Each row is where one point has got to under a steady rotation. How many steps took it there?
The counts run from 0 to 639.
[  2  23  -1 -41  55  20   5 -25  59   0  16  30  17  -5  21  -7 -28   7
  -1  12   7 -24 -19   2  36  49  22   6 -16  38  52  -1  -3 -18  27]	482
[ -8  -9 -12 -34  16  32  22  14  41  38  42  23 -17  18   5   1 -26  11
   1  -7  -6 -22 -27 -44  50  11  27   1  22  -9  41   4 -49 -27  21]	424
[-38  15  44 -32  57   0  -5  -5  26 -11  38  31 -16  14   5 -23 -21 -25
 -25 -10   9 -19  27 -41  35  27   5 -29  -6  15  34  43  -5  -6   4]	182
[-16   6  21 -21  40  33  -7 -27  26 -20  -5  12 -44  35  -1 -26 -19  23
  24 -31   7 -13 -11 -41 -15  33  -4   8 -11 -16  46  38   1  56  20]	282
[  1 -19  20  -7  49  50  -3   2  29  15  20  -1 -39  33   6  16 -12  36
  -1 -30 -22 -55 -15 -42  21  12  12  12  26 -19   8  44   0 -29  24]	194
[-50  21  13 -26  42  20 -11 -19  32 -15   5  -4 -35  13  -8 -30 -11   4
  22  -9  28   2  -1 -55  20  47   9 -32  10 -19  35  42 -43   8  13]	122
[-12 -27  40 -32  55  41 -20 -12   7 -13  44  27 -18  51   4 -12 -16  17
  19  -5 -20 -12  17 -35  16 -17  12 -10 -16   5  32  46 -13  31 -19]	341
[-26   3  -1 -57  23  32   9  -5   4   6   1  38 -12   6   3   6 -28  -9
  24  22 -11 -14 -18 -53  39  22  24  11   8   1  57  21 -50  31  23]	167
[ -9 -24  34 -22  51  42  -3  -8  -2 -15  33  13 -40  60  -2   3 -16  20
   7 -29  -9 -38 -17 -34  25  -3   7 -10  32 -16   9  52  -6   7  -3]	512
[-44   7  19 -33  47  20   6  -2   4  -7  24  16 -30  23  -5 -12 -17 -21
  -9  -8  14 -17   0 -63  42  21  12 -36  26  -5  25  53 -34 -13  10]	509
[-30   2  26 -24  54  25 -52 -46  29 -28  -2   4  -5  15   4 -41 -14  13
  15   2  10 -18  23 -11  16  49  13 -13 -15  25  34  39   4  20   7]	69
[ -5   3  33 -18  75  21  -2 -15  19 -19  21   9 -29  52  -1 -17 -18  18
 -22 -35   8 -53   2 -16   7  14 -11 -11  11   5  31  47  23   8  11]	188
[ -4   2   6 -32  54  15   9  16  39 -17  39  12  15   1   6 -21 -15   5
 -33  13 -16 -49  10 -44  39  37   0 -25   7  27  41   6 -27 -32  26]	251
[ -5  20   4 -52  52  21  -6 -24  44 -29  23  26  18  11  12 -28 -26  17
  23  22   6   0 -13  -7  23  43  10 -14 -23  31  58  -5 -34  26   4]	1
[-18   7  47 -32  72  10  -6 -12  21 -35  43  26 -15  45   3 -31 -17   6
  -7 -15   4 -13  18 -26  12  15  -9 -29 -14  11  41  33  -3  26 -12]	343
[-16 -20   1 -14  33  24 -36 -20  20 -32  11 -20 -10  41 -10 -52 -16  37
 -12  -7   5 -53  -1 -16  28  48   0 -27  40   7  32  15 -19   9  18]	626
[-49  13  38 -17  22  18 -40 -30  53  -2  18   2 -34  -5  10 -22 -19   3
  25 -10   6   7  12 -41  26  60  25 -13  -9  -9  21  40 -11  -6   8]	611
[ 13 -48  18   1  30  49 -14 -14  -5 -41  28  21 -13  41   0 -45 -22  12
 -14 -14 -22 -43  -4 -56  25  26   6 -17  10  17  14  34  11  16  18]	298
[ 20 -15  -9 -15  12  55   9  -9  35  -3   5  19 -21  11   7  -1 -30  37
  32  -6 -30 -25 -51 -50  21  43  21  27   5  -7  29   3 -15  15  38]	537
[-29  18  21 -19  39  21 -14 -28  35 -15  -2   3 -44  31  -4 -40 -19  16
  12 -28  23 -11  -5 -39  -7  44  -7  -4  -6 -20  47  32  -8  45  19]	283
[-31  15  53 -30  61  -2 -10  -7  34 -20  44  28 -15  28   4 -25 -23 -11
 -18 -11   4 -16  29 -24  24  30  -3 -27 -15  15  40  33   4  11  -5]	181
[ 37 -22 -14   2  43  64  14 -18  30  -5   7  17 -11  22  13 -10 -16  28
   2 -23 -17 -42 -37 -45  12  25  16  15  -3  12  23  26  20 -15  40]	529
[  9 -19  11 -22  74  33 -24  -9  37 -19  31  -7   8  38   1 -27  -6  44
 -18  -1 -18 -61  26 -10  13  10  -5  -9  -3  24  40  20  -5  -5  11]	411
[-47  23  50 -49  46  -2 -28 -23  22 -22  18  18 -17  19   5  -5 -29   2
  14   2   8 -27  -4   2  41  59  11 -14  24  11  28  28 -13  10  -1]	559
[ -4   0  23 -30  49   6  -9  13  48 -24  54   8  14  17   3 -29 -19  27
 -27   8 -20 -49  12 -15  37  43  -2 -22   6  21  37  -4 -22 -24   9]	87
[-35 -23  44 -41  26  32 -29 -13   4  20  32  34 -34  39   5   6 -26   0
  19  -6 -23 -21  13 -30  42  -3  28  16  14  -6  31  46 -19  22  -4]	14
[ 10 -16 -23 -38  33  56  -4 -25  18  25  -7  31   0  13   9  -8 -23   9
  18  12 -18 -27 -12 -34  24   7  32  35 -18  21  62  19 -16  26  39]	323
[-16  -6  28 -40  44  33 -27 -13  37   6  26  15 -24  38   4  -9 -19  45
  36   1 -19  -9  10 -17   3   3   9  19 -24 -10  54  18 -27  46  -6]	496
[-10  -4  35 -20  25  45 -10 -26  21   1  11  32 -52  27  12   9 -30  14
  41 -28 -14  -3 -33 -39  14  30  22  25   1 -21  17  45  11  30  10]	606
[-28  -2  16 -18  52  31 -29 -21  21 -40   3  -7  -4  -7   2 -21  -5   6
  13  10  -2 -29   7 -52  28  61  15 -36   8  16   7  46 -19 -26  15]	620
[-28   8  42 -31  27  23 -24 -30  28 -19  25  45  -9 -13  22  -3 -31 -18
  32  12 -14  11 -10 -33  42  59  33  -4 -14  25  15  30  -4   1   5]	226
[  4 -17  -3  -3  32  50   2   5  59  15  36  -3 -14  -2  12  -6  -8  29
   4  -9 -21 -24 -10 -65  31  30  27  -4  -8  -4  13  22 -25 -57  26]	201
[-51  18  30 -19  21  16 -35 -23  46   0   8  -4 -41   0   4 -23 -15  10
  26 -12  13   2   5 -47  18  61  17 -13  -1 -20  21  39 -24  -1  13]	448
